In the data rows, zero lies at 7.5, halfway between 7 and 8.
Here are some rows, each followed by its group. Rows of different groups can look alike.
9 & 9 & 6 & 7 & 9 & 5 & 5 & 7 & 10 & 5 & 7 & 8 & 10 & 6 & 10 & 6 & 10 & 6 & 10 & 5 & 9 & 5 & 10 & 6 & 9 & 5 & 10 & 10 & 6 & 10 & 10 & 8 \\ d
9 & 7 & 7 & 9 & 7 & 8 & 6 & 10 & 7 & 8 & 10 & 10 & 8 & 6 & 8 & 9 & 7 & 6 & 9 & 7 & 8 & 8 & 11 & 7 & 8 & 7 & 8 & 8 & 6 & 8 & 7 & 8 \\ e
9 & 8 & 6 & 6 & 8 & 7 & 11 & 9 & 8 & 6 & 7 & 9 & 8 & 8 & 9 & 5 & 8 & 5 & 9 & 6 & 8 & 6 & 7 & 6 & 9 & 6 & 8 & 9 & 6 & 8 & 9 & 4 \\ f
6 & 10 & 7 & 3 & 9 & 6 & 8 & 3 & 7 & 6 & 4 & 4 & 9 & 5 & 9 & 5 & 10 & 10 & 6 & 7 & 6 & 6 & 6 & 6 & 8 & 9 & 8 & 8 & 7 & 7 & 9 & 9 \\ g
10 & 7 & 7 & 9 & 8 & 7 & 7 & 8 & 6 & 6 & 9 & 9 & 8 & 7 & 8 & 6 & 7 & 7 & 9 & 6 & 5 & 7 & 10 & 7 & 8 & 6 & 8 & 8 & 5 & 9 & 8 & 8 \\ h
7 & 7 & 8 & 7 & 6 & 9 & 11 & 7 & 4 & 9 & 5 & 4 & 7 & 9 & 8 & 5 & 8 & 7 & 5 & 9 & 7 & 8 & 5 & 9 & 7 & 9 & 5 & 7 & 10 & 7 & 7 & 4 \\ i
9 & 8 & 6 & 7 & 9 & 7 & 6 & 9 & 9 & 7 & 8 & 8 & 8 & 7 & 8 & 10 & 8 & 6 & 8 & 7 & 10 & 7 & 7 & 7 & 8 & 6 & 8 & 9 & 7 & 6 & 9 & 6 \\ j
4 & 9 & 9 & 6 & 7 & 8 & 6 & 9 & 7 & 9 & 5 & 5 & 7 & 7 & 7 & 9 & 8 & 10 & 4 & 9 & 6 & 9 & 6 & 9 & 6 & 10 & 6 & 7 & 9 & 3 & 6 & 7 \\ e
7 & 7 & 9 & 8 & 7 & 9 & 6 & 10 & 10 & 9 & 8 & 8 & 6 & 7 & 6 & 11 & 6 & 5 & 7 & 9 & 9 & 9 & 7 & 8 & 7 & 7 & 7 & 8 & 10 & 5 & 7 & 6 \\ j
7 & 5 & 11 & 9 & 6 & 9 & 8 & 7 & 5 & 10 & 9 & 9 & 5 & 9 & 5 & 9 & 5 & 9 & 7 & 9 & 4 & 9 & 8 & 10 & 6 & 9 & 5 & 6 & 10 & 7 & 5 & 11 \\ h
7 & 5 & 9 & 8 & 5 & 10 & 10 & 8 & 6 & 9 & 10 & 9 & 5 & 10 & 5 & 10 & 5 & 8 & 6 & 10 & 8 & 10 & 5 & 10 & 6 & 9 & 6 & 6 & 10 & 9 & 5 & 10 \\ e
10 & 8 & 5 & 8 & 9 & 6 & 7 & 8 & 10 & 5 & 6 & 8 & 9 & 7 & 9 & 8 & 9 & 6 & 8 & 6 & 8 & 6 & 10 & 6 & 9 & 6 & 9 & 9 & 6 & 9 & 9 & 7 \\ d
7 & 8 & 8 & 9 & 7 & 8 & 7 & 10 & 7 & 9 & 7 & 8 & 6 & 9 & 7 & 6 & 7 & 8 & 7 & 8 & 5 & 9 & 13 & 9 & 7 & 8 & 6 & 7 & 7 & 6 & 6 & 3 \\ k
7 & 9 & 7 & 6 & 8 & 7 & 9 & 6 & 6 & 8 & 4 & 4 & 8 & 7 & 9 & 5 & 9 & 9 & 6 & 8 & 7 & 7 & 6 & 7 & 7 & 8 & 7 & 8 & 8 & 6 & 8 & 8 \\ i
7 & 8 & 8 & 5 & 7 & 7 & 9 & 5 & 6 & 8 & 4 & 4 & 8 & 7 & 8 & 5 & 9 & 8 & 6 & 8 & 6 & 8 & 6 & 8 & 7 & 9 & 7 & 7 & 9 & 7 & 8 & 8 \\ i
7 & 5 & 11 & 10 & 6 & 10 & 8 & 8 & 5 & 10 & 9 & 9 & 5 & 9 & 4 & 9 & 5 & 9 & 7 & 9 & 5 & 10 & 8 & 10 & 5 & 9 & 5 & 6 & 10 & 7 & 5 & 11 \\ h
10 & 11 & 5 & 8 & 11 & 4 & 3 & 6 & 10 & 4 & 10 & 9 & 11 & 3 & 11 & 8 & 11 & 3 & 12 & 3 & 11 & 3 & 10 & 5 & 12 & 4 & 12 & 11 & 5 & 10 & 11 & 8 \\ j
7 & 5 & 9 & 8 & 5 & 10 & 10 & 9 & 7 & 10 & 8 & 8 & 5 & 10 & 5 & 8 & 5 & 9 & 6 & 10 & 6 & 10 & 6 & 9 & 6 & 9 & 6 & 6 & 8 & 6 & 6 & 7 \\ k
9 & 7 & 7 & 7 & 8 & 7 & 6 & 7 & 8 & 7 & 8 & 7 & 8 & 8 & 8 & 7 & 7 & 8 & 9 & 8 & 6 & 7 & 8 & 7 & 7 & 7 & 7 & 7 & 7 & 8 & 8 & 9 \\ h
5 & 5 & 11 & 7 & 4 & 11 & 10 & 5 & 5 & 10 & 10 & 8 & 5 & 10 & 3 & 9 & 4 & 11 & 6 & 11 & 5 & 10 & 3 & 11 & 4 & 10 & 5 & 3 & 10 & 10 & 4 & 13 \\ e
9 & 8 & 7 & 9 & 7 & 7 & 6 & 10 & 8 & 7 & 9 & 10 & 8 & 6 & 8 & 8 & 7 & 6 & 9 & 6 & 8 & 8 & 12 & 7 & 8 & 7 & 8 & 8 & 6 & 7 & 8 & 7 \\ e
6 & 7 & 8 & 7 & 7 & 8 & 7 & 8 & 7 & 8 & 7 & 6 & 7 & 9 & 7 & 7 & 7 & 9 & 6 & 9 & 7 & 9 & 9 & 8 & 6 & 9 & 7 & 6 & 9 & 7 & 6 & 6 \\ d
9 & 9 & 6 & 7 & 9 & 5 & 5 & 7 & 10 & 5 & 7 & 7 & 10 & 6 & 10 & 6 & 10 & 6 & 10 & 6 & 9 & 5 & 10 & 6 & 9 & 5 & 10 & 10 & 6 & 10 & 10 & 8 \\ d
9 & 8 & 6 & 6 & 8 & 6 & 11 & 8 & 8 & 6 & 7 & 8 & 9 & 8 & 9 & 4 & 9 & 5 & 9 & 6 & 7 & 6 & 7 & 6 & 9 & 6 & 9 & 9 & 6 & 8 & 9 & 4 \\ f
7 & 4 & 8 & 4 & 6 & 10 & 10 & 3 & 6 & 8 & 6 & 7 & 6 & 11 & 6 & 5 & 6 & 10 & 6 & 10 & 6 & 9 & 5 & 8 & 6 & 9 & 6 & 4 & 9 & 11 & 6 & 10 \\ g
8 & 9 & 7 & 3 & 9 & 6 & 7 & 2 & 7 & 6 & 4 & 5 & 9 & 5 & 9 & 6 & 9 & 9 & 8 & 8 & 7 & 6 & 7 & 5 & 8 & 8 & 8 & 8 & 7 & 8 & 9 & 8 \\ g
10 & 10 & 5 & 11 & 10 & 5 & 7 & 9 & 9 & 4 & 9 & 10 & 11 & 5 & 9 & 7 & 9 & 4 & 10 & 3 & 8 & 4 & 9 & 4 & 11 & 4 & 11 & 11 & 3 & 9 & 10 & 6 \\ f
4 & 9 & 9 & 6 & 7 & 9 & 6 & 10 & 7 & 9 & 6 & 6 & 7 & 7 & 7 & 10 & 8 & 10 & 4 & 9 & 6 & 9 & 6 & 9 & 6 & 10 & 6 & 7 & 9 & 4 & 6 & 8 \\ e
10 & 9 & 5 & 11 & 10 & 5 & 7 & 9 & 10 & 4 & 10 & 11 & 10 & 5 & 9 & 7 & 9 & 4 & 10 & 3 & 9 & 4 & 8 & 4 & 11 & 4 & 11 & 11 & 3 & 9 & 10 & 6 \\ f
7 & 5 & 11 & 10 & 6 & 10 & 8 & 8 & 5 & 10 & 9 & 9 & 5 & 9 & 4 & 9 & 5 & 9 & 7 & 9 & 5 & 10 & 8 & 10 & 5 & 9 & 5 & 6 & 10 & 7 & 5 & 11 \\ h
7 & 5 & 8 & 7 & 7 & 9 & 9 & 7 & 8 & 7 & 8 & 7 & 7 & 9 & 8 & 8 & 7 & 9 & 6 & 9 & 9 & 9 & 8 & 7 & 7 & 9 & 7 & 6 & 8 & 8 & 7 & 7 \\ g
7 & 6 & 10 & 9 & 7 & 9 & 8 & 7 & 4 & 8 & 10 & 8 & 5 & 10 & 5 & 6 & 5 & 10 & 7 & 9 & 5 & 9 & 9 & 10 & 5 & 9 & 6 & 5 & 9 & 9 & 5 & 11 \\ h
10 & 6 & 6 & 10 & 8 & 7 & 7 & 8 & 9 & 6 & 11 & 11 & 8 & 7 & 8 & 6 & 6 & 6 & 10 & 7 & 10 & 7 & 8 & 7 & 8 & 6 & 8 & 8 & 6 & 11 & 8 & 7 \\ f
6 & 8 & 9 & 7 & 7 & 9 & 6 & 9 & 8 & 9 & 6 & 6 & 7 & 8 & 7 & 8 & 7 & 8 & 7 & 9 & 8 & 9 & 9 & 8 & 7 & 8 & 6 & 7 & 8 & 6 & 7 & 5 \\ k
9 & 7 & 6 & 6 & 7 & 7 & 8 & 9 & 8 & 7 & 6 & 7 & 7 & 9 & 8 & 7 & 8 & 8 & 7 & 8 & 8 & 8 & 7 & 7 & 7 & 7 & 7 & 8 & 7 & 7 & 8 & 6 \\ d
9 & 7 & 7 & 9 & 7 & 8 & 6 & 10 & 7 & 8 & 9 & 10 & 7 & 7 & 8 & 9 & 7 & 7 & 9 & 7 & 9 & 8 & 11 & 7 & 8 & 7 & 8 & 8 & 6 & 7 & 7 & 7 \\ e
6 & 6 & 10 & 8 & 6 & 10 & 9 & 5 & 4 & 9 & 9 & 7 & 5 & 11 & 5 & 5 & 5 & 11 & 6 & 10 & 4 & 9 & 6 & 10 & 5 & 10 & 5 & 4 & 10 & 10 & 5 & 11 \\ h
9 & 7 & 7 & 9 & 8 & 7 & 6 & 7 & 9 & 6 & 11 & 8 & 8 & 7 & 8 & 8 & 7 & 6 & 9 & 8 & 11 & 7 & 8 & 7 & 8 & 6 & 9 & 8 & 7 & 10 & 8 & 8 \\ j
5 & 8 & 9 & 6 & 7 & 8 & 5 & 9 & 7 & 9 & 6 & 6 & 7 & 7 & 7 & 10 & 8 & 9 & 6 & 9 & 7 & 9 & 8 & 8 & 6 & 9 & 6 & 7 & 9 & 4 & 6 & 8 \\ e
8 & 7 & 8 & 7 & 6 & 8 & 11 & 7 & 4 & 9 & 5 & 4 & 7 & 9 & 8 & 5 & 8 & 7 & 5 & 8 & 7 & 9 & 5 & 9 & 7 & 9 & 6 & 7 & 10 & 6 & 7 & 4 \\ i
7 & 11 & 6 & 5 & 11 & 4 & 3 & 5 & 9 & 5 & 6 & 5 & 11 & 4 & 10 & 8 & 11 & 7 & 10 & 6 & 11 & 4 & 7 & 4 & 10 & 6 & 10 & 10 & 8 & 7 & 10 & 7 \\ j
10 & 9 & 7 & 10 & 9 & 6 & 5 & 9 & 6 & 7 & 9 & 8 & 9 & 7 & 9 & 5 & 7 & 7 & 10 & 5 & 6 & 6 & 12 & 7 & 8 & 6 & 8 & 8 & 5 & 7 & 8 & 7 \\ h
10 & 7 & 5 & 7 & 9 & 6 & 9 & 6 & 9 & 5 & 6 & 8 & 9 & 7 & 9 & 9 & 9 & 6 & 8 & 6 & 8 & 6 & 8 & 5 & 9 & 6 & 9 & 9 & 5 & 9 & 9 & 6 \\ g
9 & 7 & 7 & 5 & 7 & 7 & 10 & 6 & 5 & 7 & 6 & 6 & 8 & 8 & 8 & 6 & 8 & 8 & 6 & 8 & 7 & 8 & 7 & 6 & 7 & 8 & 8 & 8 & 7 & 8 & 8 & 6 \\ g
10 & 11 & 5 & 9 & 11 & 4 & 3 & 6 & 10 & 4 & 10 & 9 & 11 & 3 & 11 & 8 & 11 & 3 & 12 & 4 & 11 & 3 & 10 & 5 & 11 & 3 & 11 & 11 & 5 & 10 & 11 & 7 \\ j
10 & 10 & 5 & 11 & 10 & 5 & 7 & 9 & 9 & 4 & 9 & 10 & 11 & 5 & 9 & 7 & 9 & 4 & 10 & 3 & 8 & 4 & 9 & 4 & 11 & 4 & 11 & 11 & 3 & 9 & 10 & 6 \\ f
8 & 7 & 7 & 7 & 6 & 9 & 10 & 8 & 4 & 9 & 5 & 6 & 6 & 9 & 7 & 7 & 7 & 8 & 6 & 8 & 6 & 9 & 6 & 8 & 7 & 8 & 6 & 7 & 9 & 6 & 7 & 5 \\ i
7 & 5 & 10 & 9 & 7 & 9 & 8 & 6 & 5 & 8 & 10 & 8 & 6 & 10 & 5 & 6 & 5 & 10 & 7 & 9 & 5 & 9 & 9 & 10 & 5 & 9 & 6 & 5 & 9 & 9 & 5 & 11 \\ h
8 & 9 & 7 & 3 & 9 & 6 & 7 & 2 & 7 & 6 & 4 & 5 & 9 & 6 & 9 & 6 & 9 & 9 & 8 & 8 & 7 & 6 & 7 & 5 & 8 & 8 & 8 & 8 & 7 & 9 & 9 & 8 \\ g
4 & 6 & 10 & 9 & 5 & 10 & 8 & 6 & 6 & 10 & 9 & 7 & 5 & 10 & 5 & 6 & 5 & 10 & 6 & 10 & 6 & 9 & 8 & 10 & 5 & 10 & 5 & 4 & 9 & 9 & 5 & 9 \\ k
8 & 6 & 7 & 6 & 6 & 8 & 10 & 8 & 7 & 8 & 7 & 6 & 7 & 9 & 8 & 6 & 7 & 8 & 7 & 9 & 8 & 9 & 8 & 9 & 6 & 8 & 7 & 7 & 9 & 8 & 7 & 6 \\ d
4 & 9 & 10 & 6 & 6 & 9 & 7 & 8 & 7 & 10 & 5 & 5 & 7 & 7 & 7 & 7 & 8 & 10 & 3 & 8 & 6 & 9 & 8 & 9 & 7 & 10 & 5 & 6 & 9 & 3 & 6 & 5 \\ k
10 & 8 & 7 & 10 & 8 & 7 & 5 & 8 & 6 & 7 & 9 & 8 & 8 & 7 & 9 & 6 & 7 & 7 & 10 & 6 & 6 & 6 & 11 & 8 & 8 & 6 & 7 & 8 & 6 & 9 & 8 & 8 \\ h
6 & 10 & 6 & 6 & 10 & 5 & 6 & 7 & 11 & 6 & 6 & 5 & 10 & 5 & 10 & 9 & 11 & 6 & 8 & 6 & 11 & 5 & 5 & 5 & 10 & 6 & 10 & 10 & 7 & 6 & 10 & 7 \\ j
10 & 7 & 7 & 10 & 7 & 8 & 6 & 10 & 7 & 8 & 10 & 11 & 7 & 7 & 8 & 9 & 6 & 6 & 9 & 7 & 9 & 8 & 11 & 8 & 7 & 7 & 7 & 8 & 7 & 9 & 7 & 9 \\ e
10 & 9 & 5 & 7 & 10 & 5 & 8 & 6 & 10 & 4 & 7 & 8 & 10 & 5 & 10 & 7 & 10 & 6 & 10 & 5 & 9 & 5 & 9 & 5 & 10 & 5 & 11 & 10 & 4 & 10 & 10 & 7 \\ g
9 & 6 & 6 & 5 & 7 & 7 & 10 & 6 & 6 & 7 & 6 & 7 & 7 & 8 & 8 & 6 & 8 & 8 & 7 & 8 & 7 & 8 & 7 & 6 & 7 & 7 & 7 & 7 & 7 & 9 & 8 & 7 \\ g
10 & 7 & 5 & 7 & 9 & 6 & 8 & 4 & 9 & 5 & 6 & 8 & 9 & 7 & 9 & 8 & 9 & 7 & 8 & 7 & 7 & 6 & 8 & 6 & 9 & 6 & 9 & 9 & 5 & 10 & 9 & 7 \\ g
10 & 8 & 5 & 7 & 9 & 6 & 9 & 5 & 9 & 5 & 6 & 8 & 9 & 7 & 9 & 8 & 9 & 6 & 8 & 6 & 8 & 6 & 8 & 5 & 9 & 6 & 9 & 9 & 5 & 9 & 9 & 6 \\ g
9 & 7 & 7 & 10 & 8 & 7 & 8 & 10 & 9 & 8 & 10 & 12 & 8 & 7 & 7 & 8 & 7 & 5 & 9 & 6 & 9 & 7 & 8 & 6 & 9 & 6 & 9 & 8 & 6 & 9 & 8 & 7 \\ f
7 & 7 & 9 & 8 & 7 & 9 & 6 & 11 & 10 & 10 & 8 & 8 & 6 & 7 & 6 & 12 & 6 & 5 & 7 & 9 & 10 & 9 & 7 & 8 & 7 & 7 & 7 & 8 & 10 & 5 & 7 & 6 \\ j
7 & 6 & 10 & 9 & 5 & 9 & 8 & 9 & 7 & 10 & 7 & 8 & 6 & 9 & 6 & 10 & 6 & 9 & 5 & 10 & 6 & 10 & 7 & 9 & 6 & 9 & 6 & 7 & 10 & 6 & 6 & 7 \\ d
5 & 10 & 7 & 3 & 9 & 5 & 6 & 5 & 8 & 6 & 3 & 3 & 10 & 5 & 9 & 5 & 10 & 10 & 6 & 7 & 7 & 6 & 8 & 6 & 8 & 9 & 9 & 8 & 8 & 5 & 9 & 9 \\ d
6 & 6 & 8 & 6 & 6 & 9 & 9 & 6 & 6 & 8 & 7 & 7 & 6 & 11 & 7 & 6 & 6 & 10 & 6 & 10 & 6 & 9 & 7 & 9 & 5 & 9 & 6 & 5 & 9 & 9 & 6 & 8 \\ d
7 & 9 & 7 & 3 & 9 & 6 & 8 & 2 & 7 & 6 & 4 & 4 & 9 & 6 & 9 & 5 & 10 & 10 & 6 & 7 & 6 & 6 & 6 & 6 & 8 & 9 & 8 & 8 & 7 & 8 & 9 & 9 \\ g
6 & 6 & 8 & 8 & 7 & 8 & 7 & 8 & 7 & 8 & 7 & 7 & 7 & 9 & 7 & 7 & 7 & 9 & 6 & 9 & 7 & 9 & 9 & 9 & 6 & 9 & 7 & 6 & 9 & 7 & 6 & 6 \\ d
9 & 7 & 7 & 7 & 8 & 7 & 6 & 6 & 8 & 7 & 8 & 7 & 8 & 8 & 8 & 7 & 7 & 8 & 9 & 8 & 6 & 7 & 8 & 7 & 7 & 7 & 7 & 7 & 7 & 9 & 8 & 9 \\ h
6 & 6 & 10 & 9 & 5 & 9 & 8 & 9 & 7 & 10 & 8 & 8 & 5 & 9 & 5 & 10 & 6 & 9 & 5 & 10 & 6 & 10 & 7 & 10 & 6 & 9 & 6 & 6 & 10 & 6 & 5 & 7 \\ d
10 & 9 & 5 & 7 & 10 & 5 & 7 & 6 & 9 & 4 & 7 & 8 & 10 & 5 & 10 & 7 & 10 & 6 & 10 & 5 & 9 & 5 & 9 & 5 & 10 & 5 & 11 & 10 & 5 & 10 & 10 & 7 \\ g
3 & 5 & 11 & 8 & 4 & 11 & 10 & 5 & 5 & 11 & 9 & 7 & 4 & 11 & 3 & 7 & 5 & 11 & 5 & 11 & 5 & 10 & 4 & 11 & 4 & 11 & 5 & 2 & 10 & 9 & 4 & 9 \\ k
7 & 11 & 6 & 6 & 11 & 5 & 3 & 5 & 10 & 6 & 7 & 6 & 10 & 4 & 10 & 8 & 11 & 6 & 10 & 7 & 11 & 5 & 7 & 5 & 10 & 5 & 10 & 10 & 7 & 8 & 10 & 7 \\ j
9 & 8 & 6 & 7 & 9 & 6 & 6 & 9 & 9 & 7 & 8 & 7 & 8 & 7 & 8 & 10 & 8 & 6 & 8 & 7 & 10 & 7 & 7 & 6 & 8 & 6 & 8 & 9 & 7 & 5 & 9 & 6 \\ j
9 & 6 & 6 & 7 & 7 & 8 & 10 & 7 & 6 & 7 & 6 & 7 & 7 & 9 & 8 & 7 & 7 & 7 & 8 & 8 & 8 & 8 & 8 & 7 & 7 & 7 & 7 & 7 & 7 & 10 & 7 & 7 \\ i
7 & 7 & 9 & 9 & 7 & 9 & 5 & 10 & 10 & 10 & 9 & 9 & 6 & 7 & 6 & 12 & 6 & 5 & 8 & 9 & 10 & 9 & 7 & 9 & 7 & 7 & 7 & 8 & 10 & 6 & 7 & 7 \\ j
Which 3 other groups have their centres nearest to the centre of group g, nearest first?
d i j
Which 3 other groups have their centres nearest to the centre of group d, nearest first?
e i g
Group i spreads out most along one direction. Which 3 other groups' directions of most spread are closest to that one, closest first?
d j f
Which 4 groups are nearest to each row below, nearest first, going by the distance to the group's nearest row?
7 & 5 & 11 & 10 & 6 & 10 & 8 & 8 & 5 & 10 & 10 & 9 & 5 & 9 & 4 & 10 & 5 & 9 & 7 & 9 & 5 & 10 & 8 & 10 & 5 & 9 & 5 & 5 & 10 & 8 & 5 & 12 \\ h e d k
Group f spreads out most along one direction. Which 3 other groups' directions of most spread are closest to that one, closest first?
g d h
Group d spreads out most along one direction. Which 3 other groups' directions of most spread are closest to that one, closest first?
j h g
Which 3 other groups have their centres nearest to the centre of group e, nearest first?
h d k
Which 4 groups are nearest to each row below, nearest first, going by the distance to the centre of the group?
8 & 6 & 7 & 6 & 6 & 8 & 10 & 7 & 7 & 8 & 7 & 6 & 7 & 9 & 8 & 5 & 7 & 8 & 7 & 9 & 8 & 8 & 8 & 9 & 7 & 8 & 7 & 7 & 9 & 8 & 7 & 5 \\ i d k e
9 & 8 & 6 & 7 & 8 & 7 & 6 & 8 & 9 & 7 & 8 & 8 & 8 & 7 & 8 & 10 & 8 & 6 & 8 & 7 & 10 & 7 & 7 & 7 & 8 & 6 & 8 & 9 & 7 & 6 & 9 & 6 \\ j d g f
4 & 9 & 10 & 6 & 6 & 9 & 7 & 8 & 7 & 10 & 5 & 5 & 6 & 8 & 7 & 7 & 8 & 10 & 3 & 8 & 5 & 9 & 8 & 9 & 6 & 10 & 5 & 6 & 9 & 3 & 6 & 5 \\ k i e d
7 & 8 & 9 & 8 & 7 & 9 & 6 & 11 & 9 & 9 & 8 & 8 & 6 & 7 & 6 & 12 & 7 & 6 & 7 & 8 & 10 & 9 & 7 & 8 & 7 & 7 & 7 & 8 & 10 & 4 & 7 & 6 \\ e d j k
9 & 8 & 7 & 8 & 8 & 7 & 9 & 7 & 6 & 7 & 7 & 7 & 8 & 8 & 9 & 5 & 8 & 7 & 9 & 7 & 7 & 7 & 10 & 8 & 7 & 7 & 7 & 8 & 7 & 9 & 8 & 7 \\ d g i h
7 & 10 & 7 & 4 & 9 & 6 & 5 & 4 & 8 & 6 & 4 & 4 & 9 & 6 & 9 & 5 & 10 & 10 & 8 & 8 & 8 & 6 & 8 & 6 & 8 & 8 & 8 & 8 & 8 & 7 & 9 & 8 \\ g d i j
4 & 5 & 11 & 10 & 5 & 11 & 9 & 8 & 6 & 9 & 11 & 9 & 5 & 10 & 4 & 9 & 4 & 10 & 6 & 10 & 6 & 10 & 5 & 11 & 4 & 10 & 5 & 4 & 10 & 10 & 4 & 12 \\ k h e d
Which 3 other groups have their centres nearest to the centre of group h, nearest first?
e d k
Group k spreads out most along one direction. Which 3 other groups' directions of most spread are closest to that one, closest first?
h e g
Which 5 groups are nearest to each row below, nearest first, going by the distance to the group's nearest row?
8 & 7 & 7 & 7 & 6 & 9 & 10 & 7 & 4 & 9 & 5 & 6 & 6 & 9 & 7 & 7 & 7 & 8 & 6 & 8 & 6 & 9 & 6 & 8 & 7 & 8 & 6 & 7 & 9 & 7 & 7 & 5 \\ i d g k e
8 & 7 & 8 & 7 & 8 & 7 & 6 & 7 & 7 & 7 & 7 & 6 & 8 & 8 & 8 & 7 & 7 & 8 & 9 & 8 & 6 & 7 & 8 & 7 & 7 & 8 & 7 & 7 & 7 & 7 & 7 & 8 \\ h d i g k
6 & 8 & 9 & 7 & 6 & 9 & 6 & 9 & 8 & 9 & 6 & 6 & 7 & 8 & 7 & 8 & 7 & 8 & 6 & 9 & 8 & 9 & 9 & 8 & 7 & 8 & 6 & 7 & 8 & 5 & 7 & 5 \\ k d e j g
9 & 8 & 5 & 9 & 9 & 6 & 8 & 10 & 10 & 6 & 8 & 10 & 9 & 7 & 9 & 9 & 8 & 5 & 9 & 5 & 10 & 6 & 6 & 6 & 9 & 5 & 9 & 9 & 5 & 6 & 9 & 6 \\ j f d g e
9 & 7 & 6 & 5 & 8 & 8 & 7 & 6 & 7 & 7 & 9 & 7 & 8 & 7 & 8 & 6 & 7 & 7 & 9 & 9 & 9 & 7 & 8 & 7 & 7 & 7 & 8 & 7 & 7 & 10 & 8 & 7 \\ h i g j d
9 & 6 & 6 & 6 & 7 & 8 & 9 & 7 & 9 & 7 & 8 & 10 & 7 & 8 & 8 & 6 & 7 & 7 & 9 & 8 & 9 & 8 & 7 & 7 & 8 & 7 & 7 & 7 & 6 & 10 & 8 & 7 \\ i g d h f
7 & 9 & 7 & 6 & 8 & 7 & 9 & 6 & 6 & 8 & 4 & 4 & 8 & 7 & 9 & 5 & 9 & 9 & 6 & 8 & 7 & 7 & 6 & 8 & 7 & 9 & 7 & 8 & 8 & 7 & 8 & 8 \\ i g d h k
10 & 8 & 6 & 7 & 9 & 6 & 7 & 8 & 10 & 5 & 7 & 8 & 9 & 6 & 9 & 7 & 9 & 6 & 9 & 6 & 7 & 6 & 9 & 6 & 9 & 6 & 10 & 9 & 6 & 8 & 9 & 6 \\ d g f j h
8 & 6 & 7 & 8 & 6 & 8 & 9 & 10 & 8 & 7 & 7 & 9 & 6 & 9 & 7 & 7 & 6 & 8 & 7 & 8 & 7 & 9 & 10 & 7 & 7 & 8 & 7 & 7 & 6 & 9 & 7 & 5 \\ i d g k e
4 & 6 & 12 & 10 & 4 & 11 & 8 & 7 & 6 & 11 & 9 & 8 & 4 & 9 & 3 & 10 & 5 & 10 & 5 & 11 & 5 & 10 & 7 & 11 & 5 & 10 & 5 & 5 & 10 & 6 & 4 & 9 \\ d h k e g
Which 5 groups are nearest to each row below, nearest first, going by the distance to the centre of the group?
8 & 8 & 7 & 4 & 9 & 6 & 7 & 1 & 7 & 6 & 4 & 5 & 9 & 6 & 9 & 6 & 9 & 9 & 8 & 8 & 7 & 6 & 7 & 5 & 8 & 8 & 8 & 8 & 7 & 9 & 9 & 9 \\ g d i j h
10 & 5 & 7 & 9 & 7 & 8 & 8 & 10 & 8 & 7 & 10 & 11 & 7 & 7 & 7 & 9 & 6 & 7 & 9 & 8 & 8 & 9 & 10 & 7 & 7 & 7 & 8 & 7 & 7 & 9 & 7 & 9 \\ e h d f j
Which 3 other groups have their centres nearest to the centre of group k, nearest first?
e h d
Which 3 other groups have their centres nearest to the centre of group f, nearest first?
j g d
Which 5 groups are nearest to each row below, nearest first, going by the average distance to the group's rows?
8 & 6 & 8 & 7 & 7 & 8 & 8 & 8 & 5 & 8 & 7 & 8 & 6 & 10 & 7 & 6 & 6 & 9 & 6 & 8 & 5 & 9 & 8 & 9 & 6 & 8 & 6 & 7 & 8 & 6 & 7 & 8 \\ i h k d e
Which 4 groups are nearest to each row below, nearest first, going by the average distance to the group's rows?
7 & 9 & 7 & 4 & 9 & 6 & 5 & 4 & 9 & 6 & 4 & 4 & 9 & 6 & 9 & 5 & 10 & 9 & 9 & 8 & 8 & 6 & 8 & 6 & 8 & 8 & 8 & 8 & 8 & 8 & 9 & 9 \\ g i d j
6 & 8 & 9 & 7 & 7 & 9 & 6 & 9 & 8 & 9 & 6 & 6 & 7 & 8 & 7 & 8 & 7 & 8 & 7 & 9 & 8 & 9 & 9 & 8 & 7 & 8 & 6 & 7 & 8 & 5 & 7 & 5 \\ k i d e
